Each row is where one point has got to under a steady rotation. How many ticks took it there?
The counts run from 0 to 347.
[-13  24   9   3 -17  19 -12  -4 -14  -3   2 -11  -6  21   0  35  -2 -28
  35   3   9  -8 -14   7  13  -6  -7  19  -9  17  24   0  13   1 -12 -12
  -8  20   7   0 -27 -12 -13   6]	299
[-10   8   5 -17 -12  18   0  17 -16   6  23 -17 -11  25  -2  19 -12 -30
   3 -14  16 -15  27  -9 -15 -15  -2   2  -3  13  18   0  31  -8 -22   3
  -9  28  -8  13 -15  -4   6  -8]	76
[  5   9  -4   7  -6  25 -13   7  -9   1  26 -22 -15  16 -14  19 -22 -21
   9  -1  32 -18  19   3 -11 -12   1  -9 -21   5  28 -23  12  -7 -16  -6
  11  18  14   8 -22 -14 -18  -4]	178
[ 13  -5  -2  10 -18  26 -11  -9   4   1 -11  -3  -7  14  14  32   7 -17
  27  13   3  -1  -1   6   0 -14 -14  30  -9  11  23 -27  21   8 -22  -7
  -8  10   6   9 -32  -7 -25  11]	312
[ -1   2  -3  -2 -13  19  -6  16  -3   1  24 -20 -20  10   3  16 -21 -28
   0  -2  22 -14  35  -8 -18 -17  -1  -6  -9   6  20 -23  23 -16 -28   2
  14  20   2   8 -14  -6  -2  -6]	269
[  1   6   3   4  -7  25 -14   4 -14  -7  28 -22 -17  13 -13  13 -20 -29
   9 -10  32 -17  15   3 -13 -10  -4  -5 -12   4  23 -15  16 -14 -21  -5
  15  19  11   7 -20 -14 -13  -6]	177
[ 48   0   4 -16   0  14  -6 -10   5  -8  -3  -3 -25  19  10   1  -9 -25
   7  10  -1  -7  11  -1 -14 -19  -4  -4   4  -7  15 -20  19  -9 -46  15
  -6  -3   6   7 -26 -13   7   3]	44
[-16  11   1 -11 -15  19  -1  13 -21  10  17 -13  -3  26 -13  26 -12 -34
  11 -13  20 -18  15  -5 -14  -7   6  19  -7  10  20  -2  24  -7 -16  -3
 -14  27  -6   9 -13  -3  -7  -3]	280
[ 28   8   4 -24  -6   8  -3 -10   0   3   4   1 -20  21  15  10  -9 -33
  11   9   1 -15  12  -8 -10 -15  -3  -4  16  -1  11  -3  20 -12 -49  10
 -11   9   3  11 -22  -5  21   1]	246
[-23  19   1   3 -18  28  -9  -2 -12  -6  14 -16 -18  15  -2  33 -14 -28
  24  -3  14  -9  -2   2  11  -7  -6   2 -11  22  25   5  20  -4 -15 -14
   0  22   8   1 -30 -11  -6   0]	95
[-15   8   4 -10 -16  29   2  11 -20   0  21 -20 -20  16  -3  24 -16 -20
  11 -24  19 -15   8  -3  -8 -12  -4   3 -14  15  16  -1  32  -7 -19  -1
  -6  29  -6   5 -23 -14  -3  -3]	285
[ 35  -5   3 -13  -7  13   0  12  -7   4  16  -8 -15  27   1   0 -17 -29
   0  -2  15 -19  26  -4 -35 -18   7   1   0  -5  20 -31  22 -10 -31  13
  -2  10   0  10 -18  -2   2  -4]	159
[ 17   6   2  -9 -21  15  -7 -15  15   0 -11   5 -16   6  29  25   0 -24
  18  20 -16  -1  15  -4   2 -18 -11   6   8  15  16  -9  28  -6 -43   0
  -7   4   3   7 -24  -4   7   8]	228
[ 32  15   4 -15  -9   6 -16 -18   8   0   2   2 -14  17  19  17  -9 -40
  13  17   3 -10  14  -1   1 -11  -1  -3  15  -1  16  -4  12  -7 -47   9
  -8   7  14   8 -22  -9  16   3]	339
[ -8   6   3  -8 -14  30   4   9 -24  -8  17 -19 -23  11  -4  21 -17 -14
   9 -18  12 -19   2  -2 -13 -14  -7  -3 -11  14  21  -1  29  -3 -16  -3
  -2  24   1   4 -24 -15 -10   3]	287
[  0  15   3   4 -21  20 -12 -16   8  -3 -11  -3 -13   9  21  35   8 -27
  28  19 -11  -1   3   3  12  -9 -20   8   2  19  19  -4  20   0 -33 -10
  -9  12   5   6 -29 -12  -7  13]	19
[ -5  12   8   2 -12  21 -10  -6 -19  -7   7 -12   0  25  -9  32  -6 -28
  27  -4  18 -13 -13   9   4  -4  -3  18 -11   7  30  -4  14   6  -7 -14
  -4  16   7   4 -30 -18 -25   6]	296
[ 31  -7   2 -16  -7  14   0  10  -2   7  15 -10 -21  15   8   9 -14 -31
  -3   0   8 -17  30  -9 -28 -23  -2  -4  -1   1  15 -21  29 -15 -40  10
  -5  17  -4   9 -14  -5  14  -1]	156
[ 31   2   3 -11 -15   3  -3  -8   6   6 -14   6  -3  26  24  21   8 -32
  16  20  -5  -6   4  -4 -10 -13  -5  27  10   6  14 -11  17   2 -44   5
 -27   3  -4  14 -23   2   6  13]	34
[  3  15   3   1 -17  14 -14 -17   0  -2  -7   1  -2  17  17  38   6 -26
  35  14  -1  -2  -8   9  15  -7 -11  19   1  14  15  -1  11   5 -26  -5
 -18  10   7   1 -29 -11  -7  11]	16
[ 15   6   2 -13 -11   8 -14   2   7   2  14 -10 -13   9   7  17 -17 -43
  -1   9  13 -13  34  -3 -10 -16   1 -10   8   1  18 -12  14 -19 -45   7
  10  14   8  10 -13  -8  17  -8]	59
[ -3   8   6 -13 -10  25   3  14 -19  -3  24 -23 -23  18  -3  14 -23 -20
   7 -16  14 -21  14  -5 -21 -14  -3  -3 -13   7  19  -7  33 -10 -23  -5
  -1  26  -2   5 -21 -12  -6  -7]	80
[-16  17   5   0 -18  30  -9  -6  -8  -6   9 -15 -15   5  -1  32 -10 -22
  19  -3   7 -12   0   4  12  -8 -11  -6 -13  25  23   0  27  -4 -17 -16
   3  27  11   3 -29 -14  -8   1]	96
[ 34  -4   4  -3 -11  27   2 -13  -8 -11 -17  -4 -14  17  18  22   4  -8
  24   7  -3  -6 -11   6  -9 -12 -14  12  -6   7  18 -20  20   9 -35   1
 -16   2   2  10 -40 -13 -15  13]	122
[-11   6  -2 -13 -15  20  -7  19 -18   5  21 -12  -3  30 -13  25 -10 -31
   6  -7  26 -19  15  -4 -18 -12   4  23  -9   7  21 -16  17  -3 -14  -6
 -15  27  -4  14 -15  -1 -11   1]	278
[ 45  -5   5  -6  -3  19  -5 -16  -4  -8 -15   3 -16  26  18  14  -3 -15
  24   9  -1 -10  -4   3 -14 -14 -13   8   4  -1  20 -23  18   6 -45   5
 -17  -2   6   4 -36  -7  -5  10]	329
[ -1   6   4  -7  -6  30   2  12 -22  -5  22 -23 -19  18  -8  12 -20 -18
  11 -20  18 -16  10  -2 -25 -14  -4  -4 -13   6  18 -12  28 -11 -17  -3
   2  25   0   5 -23 -16  -8  -6]	81
[ 16  14   6 -19  -5   8  -8  10 -18   8  21 -10  -1  31 -11  12 -16 -38
   8  -4  27 -21  11  -9 -22  -6  10   4   6  -4  13  -6  14  -7 -26   0
 -10  19   1  10 -17  -5  12 -13]	166
[ -4   3  -1 -10 -14  19  -2  20 -19   4  17 -18  -1  28 -11  23  -9 -34
   9  -6  26 -16  23  -6 -22 -10   2  22  -8   8  19 -23  17  -2 -16  -3
  -6  24  -1  16 -13   0 -14  -1]	277
[ 28   5  -3 -12 -10   2 -14  -3   9  10  -1   1   2  25  10  19  -7 -43
   7  20  11  -9  27  -4  -4 -16   3  18  12  -2  10 -28   9  -3 -38  10
  -8   3   1  13 -13  -4   1  -1]	146
[-10  10   2 -20 -16  13   1  15 -15   4  23 -14 -12  22  -4  20 -18 -34
   5 -12  19 -19  22  -9 -17 -14   0   8  -4   6  16  -6  28  -8 -25   0
  -9  30 -10  11 -12  -6   9  -9]	75
[ 11   3  -4 -12 -19  15  -4 -12   5  -1 -13   7 -12  21  22  31   5 -27
  27  10  -9  -5   0   2   3 -12  -3  30   8  15  10  -3  25   7 -29   0
 -22   6 -11  10 -24  -8  -8  14]	318
[  0  16   8  -1 -18  27  -4 -13 -11 -11  -7  -6 -22  12  15  27  -7 -18
  30  -4  -4 -10 -17   5   5 -14 -10   1  -4  26  21   8  29  -3 -28  -6
 -11  15   3   6 -38 -10  -6   8]	209
[-14  14   3 -16 -19  21   2  15 -19  -1  23 -18 -13  22  -7  25 -16 -28
  17 -17  13 -22   5  -6  -6  -9  -2   6  -9  17  20   0  31  -9 -19  -8
 -11  33  -1   8 -19  -5  -5  -1]	283
[-15  18   5  -6 -10  20 -10  -2 -19  -2  17 -16  -4  27 -11  32 -11 -34
  25  -9  21 -16  -6   4   3  -4  -1  12 -11   9  24   2  13  -7 -15 -15
  -1  23   9   3 -28 -13 -14   0]	91
[ 26  15   8 -10 -11  10 -15 -21  11  -5  -9   3 -14  19  25  18  -5 -33
  27  18  -2  -3   3   3  13 -13  -7   1  15   4  14   2  16  -2 -44  10
 -13   1   7   5 -33  -8  15   3]	132
